Turns, then the turns between two rows, first turn first; the first pair answered
z_496:
 22  12  34  13  21 -34  21   9 -25  28   3 |-> 31 -3 16  8  0 16 59 16  7  6  9
  4  12  -9  -7  -5  -2  10 -13   5 -10   4 |->   5   4 -11 -11  -1   6  -4 -13  -3 -12   7
 71 -22  -7  -9   9 -10  -8   7  48  43   5 |->  69 -23  -6 -11  13 -12 -20   7  39  45   7
z_150:
 -6 -17  27  12  14  32   2  14 -36  16  -2 |-> -32  16 -18 -35  13  19  12  11  -4 -18   3
 -2   1 -44 -50   9  24 -12  -2  27 -16  16 |->  40   2   1 -18  10 -22 -18  -4  40  45   6
 42  -4 -19  33 -22 -16  -2  36  36   2   3 |->  31 -28 -16  43 -21  19  -7  38  11 -14   4
  6   3 -16  -1  14  -4  12   2  22  -1 -10 |->  15  -9   2  16  14   2   6   4  12  12 -13
z_823:
 -2  -1  -9  35 -16  -1  -3  12 -15 -28 -16 |->  -1 -17  22  29 -14  24  18   6 -12  -8 -10
 15 -16  15 -20  12  21 -16 -16   3  31  13 |->  22   1 -12 -28  12  -1 -28 -12  17  21  11
 24  -7  18  30  -5  -3  -7  19 -18  22  -9 |-> 31 -5 22 16 -3 -1  0 16 -1 33 -3
Then:
Between the rows of a pair lie two turns.
 15 -10 -52 -13   3   2 -21 -14  31  -2  10 |->  34  -9 -17  17   1 -23 -14 -13  30  34  -1 -> z_150 then z_496
 14 -20   2  -2 -20  47  26   3  23  -7  11 |->  12   4 -44   7 -20   8  -6  10  20 -37   0 -> z_823 then z_823
  7 -14  30  17 -15   7  14  11   9   9 -10 |->  22 -23   6  -9  -8  21 -15  11  17   4   6 -> z_823 then z_496
-17  -7  24 -28  -9   0  31 -12   7   1  21 |->  15 -15  37   1 -10 -20  11  -8   2  25  16 -> z_823 then z_150
-14  29 -20  10 -10 -39  -3   8  -8 -28  -7 |->  24  22   0  27 -18 -38  11   9  17   3  -7 -> z_496 then z_150
  5  47   4   0  -8 -21  20 -13 -12   1  -4 |->   1  28  17  18  -7  -1  16 -12 -40  -1  -4 -> z_823 then z_150
-22  -6 -25   0  22 -18 -22 -10  -8 -21  -9 |-> -19  -7 -33   1   6   3  13  -8  18 -32 -11 -> z_496 then z_496
 -3 -11 -14  34  -8  16 -20   6 -42 -28  -5 |->  25  19   2  34  -7 -43 -16   3  -5  14 -10 -> z_150 then z_150
  9 -16 -29  13  -1  -1 -32   2  -5 -15   4 |->  23 -12 -19  21  -1 -17 -32   1   3   2   2 -> z_150 then z_150
 34  -4   0   5 -10  -1   4   1  29   0  -3 |->  31 -13  -9   7   0   0 -29   3   4  -8  -1 -> z_496 then z_823
 -6  -6  28 -41  17   9  17  -3  12  22  15 |->   1  12 -14 -47  13 -10   3   2  33   1  14 -> z_823 then z_496
 30 -24   0  -8   6  33  -6   6   4 -19  -7 |->  24  -3   8  -6  21 -22 -35   1 -12  -2 -12 -> z_823 then z_496
 -1  15   0  18 -17 -10  26  -5   9 -12  -4 |->   9   5  13  20 -17   2  28  -7  10   0  -1 -> z_150 then z_823
 13   3   6 -29  19  17 -13  -6  -1  19  12 |->   1  -4  24  -6  16  24  -5  -6 -24  17   4 -> z_496 then z_150
-18 -26  15 -22  15  29 -25  -8 -47   5  16 |-> -10   9  35 -33  16 -27  -1 -15 -11  42  11 -> z_823 then z_496
  2  21  -5  -6  14 -37 -14  -5  22   6   0 |-> -16   3   5  25  13 -19 -25   2 -22 -10  -7 -> z_823 then z_150
 36 -36  10  -2 -20  20 -23 -16 -14  12   8 |->  -8 -28  -4  -9 -19  23 -17 -15 -40 -24   2 -> z_496 then z_150
 17 -11  -6 -15   5  11  -9  -4  11  16   5 |->   5  -6 -20   5   3  -1 -25   0 -12  -5  -5 -> z_823 then z_823
-42  23  -8   1   3 -15  -3  -4 -32 -34 -12 |->  -6  16 -12   1 -23  14  45   1  28 -29  -8 -> z_150 then z_496
 28   4  -7  45   0 -27 -14  17 -18  -4  -9 |->  28 -13  17  49 -10   9  22  14 -14   4  -8 -> z_823 then z_496
  4  32  -6 -28  -3  19   2   6  31 -18  16 |-> -21  22  -1  10  -5  21 -10  10 -20 -40   1 -> z_823 then z_823
  5 -30  16  17   0  15  -5   8  10  15   5 |->  12 -18  14   7   5  -5 -10   6  22  25   7 -> z_496 then z_823
-11 -12  17  37 -21  21  26   5  -8  -5  -6 |->  15  10 -12   1 -20   0  22   4  45   2   5 -> z_823 then z_823
 29  25   7 -20  19 -30 -18   7  37  19  -9 |->  10   0   9  30  17  -9 -45  15 -30 -10 -23 -> z_823 then z_150
 26 -13  19   0   5   3  -3  -1   7  32  13 |->  31   4  -5  -3  -2 -13  -2   2  28  20   8 -> z_823 then z_496
  2  -1  -9  -3  -6  20   7  12   2 -10  -3 |-> 17 -4  7 10 -6  6  5 12  4 11 -6 -> z_150 then z_150
 21 -15 -18 -24 -23  -1  -7   0  19  27  29 |->  16   0 -10 -15 -24 -27   2  -4  20  35  20 -> z_496 then z_496
-12   0 -19  -6   1  -3 -11   2   1  -7   2 |->  -5  -2  -2  11   2 -14 -12   3  -6   8  -2 -> z_150 then z_823
-10   9 -33 -21  10  -2   4   2   7   1  10 |->  -1 -20  -8   9  11  24  -5   5 -24  12   8 -> z_150 then z_150
 -1  10 -21  19 -10  -6   1   8  -5 -27 -17 |->  16   0 -23  17 -13   9   1   9   8 -23 -10 -> z_150 then z_496
  4  26 -18  -9   3  -8   2  -7  17   0 -18 |->  28   8  -3   3   6  -1  -9  -6  15  21 -16 -> z_496 then z_150
  8 -14  39   4  -5  35  46  -4  20  32   6 |->  -1  -8  53   5  21  -8  -6 -11 -21  52   6 -> z_496 then z_496
  5  14 -25  18  -8 -18  11   0  13 -21 -15 |->  -7  12 -14  24  -9 -15  18   1   0 -23 -17 -> z_823 then z_150
  5  -5   0  43 -11  23 -17   5 -54 -23 -11 |-> -32  17  -9  16 -13  20   8  -1 -49 -42 -13 -> z_150 then z_823
 -8  -3  25  36 -14 -12  -5  -2 -15  -3 -23 |->  15   1  28   0 -14 -10  14  -6  33  23  -8 -> z_823 then z_823
 14 -14 -38  -9 -12  33 -14   1   3 -51   7 |->   0  35  -6  18 -17 -49  21  -6  14 -22 -22 -> z_496 then z_496
  3   1 -56 -37  -8   7  -8   1  30 -36   8 |->  58 -14 -13  -4 -13  -3  -2   4  51  20   4 -> z_150 then z_496
 12  22   0 -37 -14  -1  71   0  56   7  -5 |->   3  13  14 -47  37 -49 -48  -9 -27  35   6 -> z_496 then z_496
  3   0   1   6   7  -9 -15  10  -1  11   0 |->  -6   7 -12  -4   7  -6 -12  10   2  -2   3 -> z_150 then z_150
 16 -28  14 -12  -6  26  -2  -6  12  16   3 |->  20  -8  -5 -19   0 -16 -30  -6  16  17  -1 -> z_823 then z_496
 31  24 -28  45 -14 -28  22   5  32 -18 -26 |->  22 -17 -29  55 -11  31   2   9 -10 -40 -18 -> z_823 then z_496
  4   4  19  13  11 -33 -16   0 -23  20   0 |-> -22 -14   3  -6  10  20  -8   1 -38 -14   9 -> z_823 then z_150
 11   0 -11  29 -21  23  28  36  14 -44 -15 |->  10  15  -6  40 -20  -7  27  33  12 -37 -22 -> z_150 then z_823
-22   9  22   6  20 -29 -23 -12 -43  21   2 |-> -10   8  35  -1  -4   4  51 -12  10  28   1 -> z_823 then z_496
-32  18 -22  -3   5  -4   7  -6  31 -14 -16 |-> -40   2 -20   8   6  15  -4  -4   5 -25 -16 -> z_823 then z_496
  1  -8   3 -14   4  12   1  -1  -7  11   7 |->  12  -6   1 -12   6   3  -4   0  -1  16   7 -> z_823 then z_150
 5 22 23 -9 -5 -3 46  0 27 15  4 |->   4   3  21 -21  27  -9 -32  -3 -25  21  18 -> z_496 then z_496
 -6 -11  34 -12  31  11   3  -3 -50  18  13 |-> -27   5  26 -12  15  17  46   0 -36  -5   3 -> z_496 then z_150
